The rows below come in pairs that one turn or mirror swaps. Which row does each named row swap with?
Q849: [ 15 -50 -28 -22  17  -1 -12   4  -2   0  -3 -18 -26  -8  -8  19   3]
Q313: [  2 -16  -4 -23   9   0 -20 -15  -7  13   6  -5 -31  31  10   8 -15]
Q778: [ -5 -34  -5  -1  -5   7 -16   6 -19  11   8 -17 -11 -14   2  22 -40]
Q511: [  6 -13 -10  -7  21 -11 -13   7  -2  13   9 -14 -24  12  28  33 -13]
Q289: [ -3 -34 -11  -4  -6   4 -12   7 -17   4  13 -18  -7 -14   7  23 -44]
Q188: [ -5 -41  -3 -11  -7   9 -17   7 -18   8  15 -19  -7 -15   8  23 -37]
Q991: [ -2 -42   1 -24  23 -23   6 -17 -16  15  27   6 -17   5  -7   7 -25]
Q431: [ 19 -53 -35 -18  22   1 -11   4  -2   1   7 -18 -24  -9  -5  16   0]
Q147: [ 17 -48 -34 -21  16  -3 -10   6  -5  -5   1 -20 -24 -11  -4  19   0]
Q685: [  5 -12 -12  -1  25  -8 -12   8   2   5  13 -16 -18  14  24  29  -5]
Q767: [  4 -39  -8  -5   0   4 -17   7 -17  15  13 -24  -5 -11   6  22 -46]
Q981: [ 20 -18  -6  -8  17   5 -20 -26 -18  21  29  -9 -25   7   4  17  -3]
Q332: [ -1 -37  -8  -8  -6   7 -18   7 -13  10  11 -19 -10 -12   2  27 -44]
Q828: [ 10 -17  -6 -42  37  -4 -16 -16 -18   3   8 -16 -12  -5  24  -5 -14]
Q879: [ 13 -49 -31 -21  18   4  -9   7  -1  -4   2 -15 -28  -8  -2  15   4]
Q384: [  5 -10 -25 -18   2 -26  -4  -5 -12   1   6  -7   3  -3  -4 -16 -14]
Q94: [  4  -7 -19 -21  -3 -25  -7  -5 -11   3   5 -10   2   1  -2 -19 -17]
Q725: [ 16 -24  -3 -41  34 -13 -16 -14 -14   3  16 -14 -13  -1  23  -5 -12]
Q612: [-16 -16 -23 -12  23 -10  -5  19  -1  17   6  -9  -8 -17 -13  -6 -18]
Q89: [  3 -11 -10 -22   9  -4 -19 -14  -7  17   9   1 -28  29  14   5 -17]
Q259: [ -4 -35   2 -19  20 -31   6 -13 -11  15  25   5 -15   3  -6   3 -26]
Q450: [  7 -18 -15  -6  14 -10  -7 -10 -29  12  27 -33  -6  -6 -20 -13 -15]
Q816: [ 12 -17 -14  -6  17 -14  -1  -1 -28  12  25 -33  -7  -7 -16 -15 -18]
Q399: [-13 -14 -16  -5  24  -3  -8  16   0  19   6 -10  -2 -12 -14  -3 -17]
Q339: [  5  -8 -24 -19   5 -28  -8  -3 -11   7   4  -9  -3   1  -3 -21 -15]
Q701: [ 10 -19 -11  -7  15 -12  -4  -4 -26  10  26 -34  -9  -7 -17 -19 -16]
Q675: [-15 -16 -23  -8  32  -7  -4  18  -2  19   8 -11  -4  -9 -11  -4 -14]
Q66: [ 18 -53 -27 -25  15  -2  -3   6  -3  -3   6 -20 -21 -11  -4  18   4]
Q630: [ 18 -49 -31 -21  18   2  -9   5  -6  -1   2 -21 -20  -9  -4  21   7]
Q172: [ 18 -19  -6 -10  20   6 -24 -23 -14  23  30  -9 -29   8   2  17  -5]
Q165: [  0 -36  -4  -5  -8   0 -11   9 -14  10   9 -19  -6 -14   7  22 -41]
Q908: [  1 -18  -7 -23   4  -2 -17 -15  -7  12   5   1 -27  31   9   3  -8]
Q9: [ -4 -39   2 -25  16 -23   2 -13 -14  15  22  13 -14   0  -8   7 -30]
Q891: [ -3 -36   3 -21  20 -23   4 -14 -18  17  27   7 -10   1  -4  -4 -29]
Q107: [ 21 -45 -29 -20  17   0  -6   5   1  -6   2 -22 -26 -10  -5  18   6]
Q64: [ 12 -22  -6 -44  33  -9 -13 -10 -19  -8  10 -19 -14  -3  21  -4 -16]
Q801: [ 13 -22  -4 -42  33  -9 -17 -13 -18  -2  15 -20  -9 -10  20  -3 -19]
Q915: [ 20 -18  -7 -11  17   5 -17 -29 -17  21  28 -18 -25  11  -1  19  -2]
Q156: [  4 -12 -10  -5  27 -12 -17   9   3  13  15 -16 -17  11  24  29 -11]
Q782: [ -4 -38  -7  -7  -7   8 -16   7 -15  11  16 -22  -8 -12   3  23 -42]

Q612 swaps with Q511
Q89 swaps with Q339
Q313 swaps with Q384
Q64 swaps with Q9
Q891 swaps with Q725

